Each path below is one point turned by a fixed rotation once a step. After each direction that follows a path, write how fast that rotation turns it, in deg/step (0 if it stays still).
Each turn is a multiple of 5 degrees from 10 to 175, or 0.
Each row of a path follows its step; steps can be skipped.

step 0: -0.628 -0.829 0.656 1.687 -0.013 -2.170 1.874 -1.328 3.222 3.366 5.023 -1.654 2.632 -1.566 0.999 -1.601 -1.701 0.585 1.755 2.355 0.815 2.871 2.247 -2.186 2.000 1.640 -0.168 0.882 -1.521
step 1: 0.633 1.316 0.649 1.769 -0.027 2.172 1.852 -3.867 -1.164 1.084 1.909 -0.152 3.465 0.248 -2.430 -0.874 -0.892 0.051 -0.519 2.858 1.429 0.298 -3.501 -1.348 2.511 4.868 -1.668 -1.810 0.825
step 2: 0.333 0.970 0.759 -2.815 -2.080 1.159 0.323 -5.528 -2.203 2.090 1.974 1.499 3.060 -2.070 -2.583 0.743 1.250 -1.104 -0.131 -0.169 -3.831 0.114 -0.960 -2.787 -1.755 -0.130 0.969 -0.979 -1.988
step 3: -3.000 -1.787 0.718 0.837 -0.446 -2.342 0.777 -0.438 -1.794 2.719 4.036 -1.934 0.200 -1.148 -1.036 1.874 -0.651 -0.231 2.412 3.744 -4.292 3.504 0.641 -2.123 1.351 -1.224 1.160 -0.539 -0.408
step 4: -2.887 -0.318 -1.786 1.677 -0.152 0.389 1.619 -2.231 -1.518 1.539 3.689 0.240 -0.862 -2.570 -4.380 -1.493 -1.111 -0.868 1.314 2.231 3.901 2.172 -0.957 0.216 3.047 1.003 -2.616 -0.486 -0.751
step 5: 1.236 0.242 -2.850 -3.261 -1.620 0.789 1.495 -2.901 -3.108 0.425 4.081 1.932 2.671 -1.095 -3.786 1.238 0.376 3.445 0.775 0.635 0.102 -2.018 -0.687 -0.633 -1.022 1.300 -1.693 -1.455 1.648
step 6: 0.218 -0.009 -0.567 0.816 -3.656 0.790 -1.086 -0.672 -0.771 4.397 0.019 0.364 -0.217 -3.405 -2.103 3.688 0.117 2.927 3.750 1.607 -3.098 1.593 1.316 -1.977 -1.205 -0.365 1.411 -1.974 0.244
step 7: -2.175 -0.410 2.707 1.348 -1.706 -1.978 0.411 0.205 0.921 1.520 3.374 1.216 0.283 -1.606 -3.411 1.533 -2.242 2.231 1.873 0.810 4.179 3.734 0.876 -2.328 2.545 -0.279 1.743 1.366 -0.501
step 8: 0.724 2.136 -0.279 -0.661 2.019 4.039 3.097 -0.793 0.593 -0.510 4.643 0.511 1.739 -2.712 -2.974 -0.052 -1.299 2.850 0.182 0.497 1.952 1.932 -1.449 -0.676 -0.633 3.396 0.058 0.111 2.638
step 9: 3.657 0.832 -0.868 1.005 -2.923 1.816 1.419 -2.305 1.889 2.856 3.319 0.405 2.968 -3.000 0.250 0.825 2.027 3.100 0.783 -0.428 -2.671 -0.084 0.238 -2.489 -0.827 1.145 0.009 -1.221 -2.954
step 10: -1.272 1.092 3.861 3.688 -2.665 -0.147 -0.393 -0.594 -0.638 0.924 2.116 -0.886 2.359 1.206 -1.884 1.297 -0.394 1.464 2.741 2.784 -1.802 1.433 -1.538 -2.931 2.968 0.966 3.272 -0.798 -2.105
Speeds:
0.037 0.535 -0.591 0.275 -0.676 0.859 -0.429 -1.211 0.926 1.067 -0.861 0.704 -0.749 -1.739 -0.337 -0.958 0.453 -1.366 0.066 -0.982 0.993 0.377 0.641 0.202 -0.515 -0.692 -0.313 0.371 -1.771
155
-1.374 -0.919 1.117 0.418 -0.096 -0.274 -1.206 0.534 1.359 -0.959 -0.444 0.217 0.823 -0.445 -1.143 -1.549 0.166 0.234 0.896 0.844 -1.072 0.517 1.170 0.028 0.410 -1.294 0.244 0.107 0.524
100
-0.348 -0.634 1.026 -0.764 -0.501 -0.277 2.160 1.071 -0.653 0.338 -1.245 -0.252 -0.769 0.071 -0.455 -0.023 0.000 -0.069 1.070 0.862 -0.343 -0.648 0.711 -0.341 -0.606 0.662 1.176 0.690 -1.781
100
0.227 -1.639 -0.272 0.791 -0.748 0.395 0.785 0.047 -0.117 -0.161 -1.043 0.908 0.106 -0.801 1.677 0.587 1.147 0.615 -1.188 1.800 0.236 1.588 -0.006 -0.066 0.269 -0.125 -0.734 -0.213 0.086
125
-0.912 -0.461 0.747 -0.375 1.518 -0.202 0.404 0.781 -0.569 -0.083 1.042 -0.163 -1.362 -0.949 0.193 0.544 -0.944 -0.543 -0.928 -1.199 -0.183 2.261 0.247 -0.256 0.226 -0.675 0.394 1.149 0.099
90
